In the rows, zero is written as 128.
The rows of T fall into 3 groups, and each row is roughly a mix of its group's hidden directions.
T (81 x 10):
[[152 173 100 151 141 137 105 141  96 113]
 [120 136 154  84 124 167 112 111 158 145]
 [112 114 107 141 148 171 103  98  95 141]
 [107 118 126 170 130 144  86 142 145  93]
 [137 158  73 131 127 131 127 102 164 141]
 [138  98 100 162 153 117 167 101 127 134]
 [127 141 158 143  96 108 131 164  99  94]
 [164  95 163 144  99 122  97 146 135 133]
 [127 108 122 107 154 158 147  85 153 157]
 [ 97 122 147 163 122 126  98 155 105  92]
 [109 134 167 108 125 162 105 104 159 150]
 [108  86 115 147 108 138 166 129 160 148]
 [117 121  91 145 169 149 111 145 121  89]
 [135 130  74  99 146 113 122 152  96 129]
 [151 181  97 108 139 107 113 111 143 123]
 [162  90 157 154  97 128 120 146 153 136]
 [142 136 170 105 147  95 104 153 126  97]
 [106 145 149 125  92  77 144 117 149 141]
 [123 149  91 136 158 155  84 104 128 126]
 [113 175  97 130 151 115 129 158 144 101]
 [124 159 109 142 115 143 167  91  98 147]
 [110 104 151  85 147  97  91 129 137 123]
 [157 118 101 128 119 110 132 110 186 145]
 [158  95 122 114 111 109 156  94 140 163]
 [147 128 115 103 142 128 156  90 147 174]
 [ 96 126 101 137 144 141 169 145 166 107]
 [135 130 167 177 109 115 147 105 152 134]
 [105 151  80 152 153 146 149 125 116 102]
 [103 146 157 122 112 112 100 162  87 118]
 [105 121 114  88 166 152 156 138 156 126]
 [119 108  92 131 163 142  96 101 161 132]
 [140 127  69 106 153 141 108 124 152 141]
 [143 192 131 120 114  97 126 146 135 137]
 [118 114 145 137 115 157 139 119  65 144]
 [ 81 104 146 117 148 156 109 132  96 112]
 [140 132 130 154  81 154 152 124  95 153]
 [123  94 145 116 140 170 165  98 142 118]
 [116 139 144 112 172 123  83 140 117  95]
 [150 120  86 112 131 113 157 155  96 102]
 [115 146 103  99 148 107 101 130 101 170]
 [ 90 136 139 155 134 126  68 139 124 128]
 [150 138  86 141 129 153 103  87 130 152]
 [140 137 171 125 106  99 142 172 137 107]
 [137 154 142 124  92 127 175 119 144 164]
 [146 169 138 139 104  81 119 137 126 158]
 [107 143  90 153 111 169 144 111 108 149]
 [ 99 148 104 168 103 164 140 151 140 126]
 [ 97 128 101 126 157 134 148 156 166  99]
 [100 116 112 157 149 176  93 125 117 125]
 [136  95 113 108 151 145 181 104 118 130]
 [105 146  81 154 107 158 152 123 142 144]
 [148 154 110 111 147 175 154 116 105 150]
 [ 98 103 147 150 115 162 143 139  83 134]
 [108 114 139  68 164 120 110 124 134 131]
 [ 95 111 166 139 124 144 139 160  89 114]
 [118 132 123 146 115 126  96 172 113  81]
 [149 124 149  99 119 151 169  97 158 143]
 [118 162 152 128 103  98  96 160 102 131]
 [117 119  96 186 128 136 125 127 112  94]
 [117 152 143  83 122 116 163 124 155 158]
 [105 132 122 150 109 112 164 151 178 115]
 [124  86 131 104 153 160 141 151 165 123]
 [118 132 142 129 131 160  94 103 180 145]
 [173 111 127 123 136 108  95 113 171 133]
 [150 113  78 156 151 117 147 107 149 138]
 [104 120 144 135  95 123 184 158 127 129]
 [103 138 132 166 101 169 137 154 101 126]
 [115 108 103 143 140 173 166 101 112 129]
 [134  96 163 126 101 105 100  98 105 145]
 [ 97 126 135 138 128 121  98 164  86  98]
 [166  83 169 139 111 122 112 136 135 135]
 [124 194 121 129 112  93 138 128 126 136]
 [158 136 159 123  99 113 125 165 166 141]
 [159 150  82 135 118  93 121 160 124 119]
 [101 139 117 144 106 128 188 114 152 136]
 [129 119 108 152  95 160 154 106 105 162]
 [155 107 117 142  87 128 160 112 147 163]
 [102 147 123 130 107 121 187 116 155 143]
 [133  72 144 133 135 130  83 121 110 115]
 [157 146  88  99 132  95 145 136 110 154]
 [121 121  95 144 163 149 105 115  88 102]]
Here is one row of each group, with its name. Which group are the others in?
[116 137 133  62 131 157 109 136 121 137] : <106>
[160 152 122 161  97 155 163 127 122 149] : <15>
[174 116 113 116 130 105 113  98 168 144] : <71>

[103  94 128 108 154 179 125 109 138 117] : <106>
[139 111 168 138  93 135 150 140  84 139] : <71>
[159 104 133 132 146 145  75 136  98 117] : <15>
[110 114 102 135 141 171 174 103 120 132] : <15>
[133 166  99 144 146 130 126 173 149  99] : <15>
[ 89 108 124 118 168 143 111 101 112 159] : <106>
[131 154 114 176 112 100 108 152 131  99] : <15>
[124 135 141 121 113  94 159 164 171 111] : <71>
[155 138 162 108 107 103  95 114 104 155] : <15>
